Each named move below is a turn or a mirror, shown by a few rows before and after it. Which moves, in which order, take the first row of each later pair to the second? The first pair is answered.
tos (before => after):
[  4  -8   7 -13   6  14  -7  11  -6   3 -22   8 -26  12   1  12 -11   5
  21 -15  -7  -2  16 -25   7  -3   0  13  33  15  19  16  -7   8] => [  3  -5 -26 -26   9  -8   7   5 -20   2 -11   5  -8   0 -12  32 -20 -13
   1 -18 -24   2  -1 -21 -12   0   6  11  19  11  -1  -6  -2  12]
[-5 -2  4  0  6  6 -2  2 -1 10  2  3 -8  4 -4 -1  1  4 -1 -4  3  3  7 -6
  1  4 -6  2  2  0  5  0 -3  0] => [-4  1 -8 -3  5 -1  3  0 -4  8  6  3  1  2 -6  4 -2 -3 -7 -4 -3  4  1 -5
 -4  1 -2 -1  0  1 -1 -3  1  3]
[  5  -3   7  -8   0  -1  -7  -2  -9  18   2 -10 -17  13  -2   0 -12   1
   1  -8  10  -5   1  -4  -4   7   8  10  -2  -6  -5   2   8  11] => [  5  -1   4  -9  -1  -6  -5  -2 -12  19   5 -12 -14   9  -5   3 -14  -3
  -4  -8   8  -6  -2  -2  -6   8   9  13  -5  -7  -9  -4  10  11]
dobe (before => after):
[  4   5  -2  -3   3   3  -6   5  -5  -5   0  -8  -3   8  -1  -2  -1   1
 -10  -2   4   1  11   8   0  -1  -9   0   1  10  -4   5   5   9] => [  9   7   4   4  -3   3  -6   3  -2  -6  -2  -8  -8   8   3  -3   2   3
  -6   2   3   2   7   9   5   2 -10  -6   2   2   3   7   4   9]
[  4  -1   5  16  -6  15   6   9  21  -3 -19   5  -7  -5  12  10  21  10
   0   4   7   5 -12   3  -3   4  -1  -8   3  -5  17   7  -3   4] => [-15  -9 -23   0  13  16   7  13  10   1  -5   2   8  -3   1   6   4   3
 -13  -6  12   3  -1  -3 -14   5  -6   4  -2  24  -9   2  -1   8]
[ 14   0 -10   7  -4  -3   0   9   8   0  10  -3  -1  -5   6  -4   0   3
   9   3   6   0  -5   0  -1 -10  -2  -2  -8  -9 -10   0  -1  -3] => [ 13  -1 -10   2   0  -5   0   8   5  -1  11  -3   0  -6   0  -6   2   2
   5   2   7   2  -5   0  -1 -10  -5   0 -10  -6 -14  -1   0  -6]
badof (before => after):
[-25   3   1  -3   6  -4   1  -6   1  -2   2  -7 -14  -7 -10   4  -2  -6
   0 -22  11 -17  15  -7   4  -4  -2   2 -16  15   1   6  -6   4] => [-24   1  -7  -2   3  -7   5  -7  -3  -3   1  -2 -11 -12 -11   5  -3  -9
  -3 -23   8 -16  11  -8   2  -6   0  -1 -19  15   2   4  -5   7]
[  6   5  12   3  -6   6  -9  -4   1   2  -4   2 -11   0   4  -5   2   1
   7  10   0  -3   4   3   3   7  -3   2   1 -10   7   9   1   0] => [  3   1  -4   6 -10   3   5   1  -1  -4   0  10   8 -13   1  -2  -3  -3
   6   2  -2   3  -9   2  -1  -5   9  -2  -4  -7   5   4   0   1]
[-12 -15 -12   8   0   0  17   7   4  -9   9   6  16  -5  -3  -9  -3   7
   0  -7   7   1  -2  -4  -5  -1   6  -6   4  10   9   3  -1   2] => [ -5  -3  -9  -9   5 -11   3 -10  -1   2  12  -6  -4   8  -4   3   2   1
 -11   5 -10 -10   4  -5 -15  17  -9  -3   4  -5   2  -5   7  -4]
Now pairs of rows:
Between the rows of a pair lie two moves.
[ -2 -15  -1  15  -1   8  10  -3   9  -9  -2  10  24 -13  -2  -7   2   9
  -7  -7   7  15 -11  -5  12 -17   1  -5  -4  12  -5   8  -4  10] => [  1 -11  -4  13  -3   3  13  -3   7  -8  -4  11  26 -15  -4   0   4   4
 -11  -8   2  16 -16  -3  10 -16   2 -10  -7   7  -6   4  -6  11]
dobe, tos
[  8  11   7  -9   2 -15  -5 -15  -5   1   2  -8 -19   7  -7   9  10 -10
   4   8 -13  -1  -1   4   0  14  -8  -1   1 -13  -4  -4  15   1] => [ -1   6  15  -7   7  -1 -11 -13   0   3   0  -9 -23  16  -5  -5   8  -3
  11   4   1  -3  13   1   8  13 -12   3   7   0  -1   7  13   0]
dobe, tos
[-3  2  9 10 -3  7  0  3  0 -6 -2  4  1  6  8 -4  3 11  5  1  3  0  3 -3
  3  1 -2 -1  5  1  8 16 -2  4] => [ -8   2 -12   1   4   2   6   4  -7  -1   3   1   8   1   1  -2  -7   4
  -3  -2   1   0   3  -3  -4  -1   0   6   0  12  -7   9  -2   4]
dobe, tos
[ -8   0  23  27  -8   5   7   7  -1  -9 -20   9   5   2  -1  -3   8  11
  13   2  26  10   4  -4  12   0   1  -6  16  -8  12   8  10  -7] => [ -4   9  -6  18 -10 -20  17  -3 -10 -11 -11   8  18 -12 -10  18   1 -10
  -3   4   4  15 -17   3  -4   2   7 -13   3 -19  -5 -12  14  -6]
tos, dobe
[-14 -10  -2   3  11  13  -6   8   4  -2   1   2   0   4   0 -16  -3   8
   8  -5  16  -1  17  -5   3  -6  -5   8   5  19  -9   9   1   3] => [ -2   0 -24  -3   5 -14   6  -3  -5  -4   8  -1  12 -16  -5   8  -3 -11
  -7  -1  -6   3 -10   0 -12  -3   4  -3  -6  -3 -16 -12   3   3]
dobe, tos
[-21 -12  -5   9   9   8   2   7   2   4   0   5   6   2  -3 -17 -10   9
  11 -12  12 -10  17  -3   3  -7   1  19   3  29  -6  13  -7   7] => [ -1   0 -24   3  -1 -22  16  -5  -6  -2   5   5  20 -18  -9  14  -8 -11
  -3  -5 -16  -3 -17   5 -12  -5  10   4  -9  -3 -13 -10  -2   8]
dobe, tos
[-11   5  -4  -7  18  -1 -10  -4   6  16  11   2 -12   9  -6   4   1 -14
   3   7 -18 -22  11  -5 -12  13  -9  10  -3   0  -2  -5   8   2] => [-19  -7 -19   7  13   2   9  13   8   4  10  18  17  -8  -8  -4  -5 -14
   7  -3  -3  -7  -1  -4  -6  -8   7   6  -7  17  -1  -5  -1   4]
badof, tos
[  0  -1  26  12   2   6 -19  -2   8 -14 -15  -1 -19  13   3   1  -5 -10
  -3   5  -2  10  11   2 -11 -26 -17   8  -6 -21  16  -4  13   2] => [  2   3  15   5   2  -6 -17  -8   4 -12  -8  -4 -15   7  -1  10  -5 -18
 -13   6 -14   9   5   6 -18 -22 -14   5 -10 -26   9 -13  14   1]
badof, badof
[-11   1  -3 -10  25   1 -20  -2   6  15  10   2 -13  20   2   6   4  -9
 -27  11 -14  -5  30 -15 -14  21  -2  -5 -22  -8 -30  -1  19   0] => [ -6 -19  10  33  -4  16   5  22  19  -8  -8  30  14  -2  13 -10  10   3
   1   0  13  18   6 -13  10 -10  25 -23 -18  -9   2  12   2  -1]
dobe, badof
[  4  11  13   0  -7 -12   6 -10  -8   4 -17  -2 -20  10  -2   7  10  -8
  -8  14  -7   1  12 -14 -15  16 -16  20   1 -20  -2 -22   3 -11] => [-15 -10  -1  16  -8   3  20  13  -7  -6 -16  13   8  -1  -2 -18   1  -1
  -1  -5  19  15  13 -18  -5  -6  -1  24   4  15  -4 -12  -8  -6]
badof, dobe
[ 17  12   8  -4  -3 -15  -5 -17   1  -2  -1  -9 -17   1   3  15   4  -9
  -3   9 -18  -3  -7   1  -4  11  -6  -6   1 -21   8  -6   7  -8] => [ 10  -3  12  20 -14   6   6   4   9 -13 -11   8  -1  -8   7  -4   4   5
  13  -4   8   9 -12  -2  10  -9  11  -9   8  -3  19   7  -3  -3]
tos, badof
[ -3 -10  -6   1  -3   8   3  -3  -3   1  -9  13   0   1  -1 -12  -5  16
   4   0   9  -2  10   8   0 -12   2   5  -2  12  -2  13  -9   4] => [ 10  -3   2   6 -10  -2   8  -7  -2  -1 -14  16  -4  -6   5  -4   3  12
   6   6  -1   3  -5  14  -1 -12   3  -5  -5 -11   6   5  -9   4]
tos, dobe
[  8   7   2 -11   2  -2  -5  -6  -5   5   0   1 -17   6  -3  -4   3   4
   8   2   3   4   6  -2  11   6   3   7   4 -15  -4   5   4  -1] => [  1  -3  -8  -5   2   2   3   6  -6  -1   2   7   0   0 -10 -10  -3   4
  11  -9  13  10   3  -6  12  -4  11   6   2   3 -11   6  -1   2]
dobe, badof
[  8   4   3   6  -7  -1  13   8  -3  -2  -7  14  15 -17   1   5  -2   9
   1   2  -5   2 -12  -1   0  -7   9  -7  -3  -8   7   4  -7  10] => [ 7  2 16  9 -5  6  5 11  1  0 -9 13  5 -9  3 -3  2 19  7  3  4  0 -2 -3
  6 -3  6 -4  0 -4 13 10 -6 10]
badof, badof
[-11   0 -19   4   3  -2  -8  -2 -29 -14  12   0  13  -7  -8  10 -13 -14
   0 -10  15  19   9  16   3   4   4  -2  -9 -10 -22   7  -1  -8] => [-14  -8 -12  13   0   8  -9   7 -23 -16   8   5  10  -3  -7   2 -14  -7
   7 -13  23  21  15  14   9  -1   7   1  -6  -2 -15  11  -6  -9]
badof, badof
[  6  -1  20  21 -14  10  -3   4  11   4 -12   9   1  -5   3 -20  17   5
  14   4   9   3  -5   2   6  -8   7  -6   8 -11  26  13  -5   0] => [ 12   7  23  10  -7   3 -16  -8  10  11  -9  -2 -15   7   3 -11  20   2
   8  11  -5  -5   1   0   4   5  -3  -4   9 -21  24  10   2  -1]
badof, badof
[  7  16  18  35  -2  -8  12  17   0   0  -4 -27 -11  -7   8   2  14  18
   5  -5 -15  -3  -3 -12  11   8  -5 -13   9 -30  16 -11   3   7] => [-17   6 -23  21  17  -9  21  26 -12   2  15 -29  11 -17  -4  -2  -7   4
 -12 -18  -9  -2   3 -18  -1   2   0  -2   4   5 -15 -20   0  12]
badof, dobe
[ 25  20   2  -2 -10 -14 -10 -11   7  -3 -11 -20 -17  -4  -4  22   7  -4
  -6  15 -29 -15  21   1  -9   6   5  -5  20 -11  19   5  14   5] => [ 25  17 -18   1 -14 -21   5  -5   5 -13  -6 -11   6 -23  -7  28   3 -11
 -11   9 -29  -5   4   4 -13  -2  16 -13  16  -5  16  -4  12   7]
badof, badof
[ -2   7  19  -2  -1  -3  -6  -9   9  -9  -2  -8 -14   5  -2  -5  17   7
   1  11   3  -3   1   1  18   0   0   3  17 -14   7  10  -1 -22] => [-22  -3 -11  -9   9  -2   3   0   5 -11  10  -7   5  -3 -11  -7   1   2
  -9  -2  10  -4   3  -2  14  -9   6  11  15  15 -14   2  -2 -16]
dobe, badof
